One turn moves every row onto another: examples first, then more rows asked
F: [  1.3  17.7   9.0  31.5  -2.3   3.5  35.1   1.1 -35.0  13.9 -11.6 -41.7
 -17.6  36.5 -21.0  -0.6 -15.6 -19.5  -9.3  11.9 -10.1 -22.7  21.6 -17.9
  -8.5   0.1 -14.4 -12.7  -3.0]
R: [ 20.7   1.3  -7.4  24.5   0.9  -1.9   6.2  28.7 -26.6  16.6  23.8 -55.2
  -5.5  11.5 -23.2   9.0 -37.6   5.3 -21.2 -22.0  -7.4  -2.6  28.6   5.0
  -9.1  -4.8   3.5   3.5 -11.7]
K: [ 16.4   8.1   9.5  28.1  -6.0   8.6  24.6  -7.4 -29.4   8.2  -3.3 -30.4
 -16.2  30.8 -23.0  -2.0 -16.7 -19.4  -6.3  26.6  -8.9 -26.3  36.5  -9.5
  -1.1   2.5 -23.1 -16.1 -14.7]
E: [  6.3  -8.0  12.4  -8.2  13.0  -2.3 -10.4 -17.2  24.9 -23.1  -2.0  26.3
  42.5  -0.9  35.7  10.0  36.9 -13.6  15.3   2.9  -3.5   3.8  13.1 -12.8
 -10.5 -15.1  18.8  21.7 -12.8]
S: [  4.9 -10.3  14.5 -20.7   4.6   9.0 -20.7   1.6  19.4 -36.3 -13.8  25.3
  16.9 -14.3  13.7   0.2  25.1 -10.6  11.2   9.9   1.3   5.0   4.7  -2.7
   5.4  22.5  33.1  32.7  12.6]
P: [ -8.1  17.5 -39.0   1.6   6.2  19.4  12.2   7.6  -0.1  12.0   3.2 -16.0
 -16.8 -17.0 -20.4 -48.0   3.1  26.3  30.2 -14.0  24.6  15.2   2.1  20.7
  -8.0   7.8 -10.3   6.2  14.0]
V: [ -3.3  -9.7   6.0 -19.4  19.9 -24.6 -29.4  -5.1  10.0  -8.8   4.9  20.1
  14.4 -14.0  15.9  37.5  21.5 -17.4 -23.0  17.0  13.9 -10.9   4.7   4.9
   9.9 -12.5  33.3  15.6   4.5]
U: [-13.8  26.5 -32.1   0.9  -0.6  -2.5  23.1   8.8 -20.2  38.0 -18.3 -38.2
  27.8   0.7  -7.9 -38.7  23.0  12.0  -2.8 -29.3  14.3  21.6  -8.4  -7.1
 -28.0  -7.8 -17.5   5.1  -9.1]
L: [-13.1  17.9 -22.6  -2.5   7.6  13.8  21.8   0.5  -8.9  23.2  -0.3 -20.6
 -20.3 -10.7 -20.8 -50.2  -3.9  32.2  32.5 -19.4  12.3   0.6   2.9  12.6
  -9.2   3.1 -16.8  -6.3  14.8]
W: [ -0.6 -18.6   3.6 -14.2  -5.8  16.7 -27.0 -34.6   3.7 -28.0   4.3   7.4
  11.3   2.1  38.7  34.9  27.0  -7.5 -13.3  28.6  -6.4 -10.1   0.5  -2.0
  -6.3   1.8   2.6   7.9   9.3]
D: [ -4.5   8.8   7.6  21.4 -17.8  10.2  33.8  -3.8 -38.2   6.3  -6.4 -25.2
 -12.4  33.7 -20.5  -7.4 -23.0 -27.5 -10.6  25.6  -0.8 -22.7  27.9  -7.3
 -15.6   8.9 -16.1 -12.1 -14.8]
Z: [ 24.9  -6.5  -8.7  29.4   6.4 -10.2   0.6  30.6 -13.7  31.1  23.8 -36.2
  -4.1   7.0 -14.2  11.9 -38.9  -9.1 -29.2 -26.7   5.0   2.0  29.9   4.5
 -10.1   2.6   0.6   1.0 -15.8]
J: [-11.3  30.7 -35.8  11.1   7.3   2.9  28.5   1.3 -12.9  30.5 -17.1 -20.4
  21.2   7.3  -6.4 -40.2  38.0  -0.8   5.0 -19.3  31.1  20.1  -7.8  -8.6
 -22.6 -19.6 -16.2   6.1 -11.6]
M: [ -7.5 -15.3  -3.1 -19.1   1.8   4.9 -17.6 -34.1   6.8 -33.7   1.2  14.9
   6.7  -1.9  24.6  37.3  33.5 -14.4 -17.8  34.4  -3.4  -7.7  12.2   2.7
  -5.1   7.7   2.3  10.4   2.4]
C: [  1.9 -10.1  13.5 -18.7  10.3 -14.4 -38.2  -1.9   7.7  -5.6   2.2  14.8
  18.1  -8.4  23.9  32.2  17.4 -13.3 -20.2  20.5  12.2 -17.9  -9.5   0.2
  12.6 -18.8  36.1  13.9  13.6]
B: [  4.8 -13.1  16.9  -5.3   7.4   4.1 -21.6 -15.4  24.1 -11.9  -0.6  21.5
  41.0   0.2  47.4   8.8  32.2  -9.2  17.3   7.6  -4.5   0.0  -2.2 -11.8
  -9.1 -26.2  19.3  15.5  -1.0]
X: [ 37.0   3.1  -5.2  23.5   0.4 -10.4  -3.9  31.5 -25.4  22.1  13.5 -43.9
   3.7   7.1 -26.1  13.1 -28.7  -7.6 -33.3 -10.6   0.7  -0.8  30.0   1.2
   2.4  -0.7   2.6   4.3 -21.3]
N: [-15.2  18.0 -29.4   2.2   2.3   9.0  14.4   8.5   0.1  24.7   5.9  -8.0
 -20.3 -12.8 -18.2 -50.4 -14.7  16.7  35.6  -7.6  23.4   6.9  -0.5  17.6
 -12.5  21.1  -2.6  -2.7  11.4]
Q: [  6.1 -14.9  19.9 -22.6  -5.7  21.4 -30.3   1.0  12.7 -31.7 -13.4  15.8
  14.4 -10.1  24.9  -1.8  23.2  -7.0   2.4  11.6   3.0   2.7  -7.3  -2.0
   3.3  14.4  29.2  29.4  22.3]
A: [-10.8  22.6 -32.5   2.8  -6.4   6.4  26.8  -1.2 -18.7  31.7 -10.1 -17.3
  30.1   9.9  -0.5 -37.3  24.9  -2.2  -9.7 -35.7  30.9  18.4  -3.0 -10.8
 -38.2  -9.6 -18.7   3.4 -19.9]

A turns into D
C turns into B
U turns into F
And these:
J turns into K
V turns into E

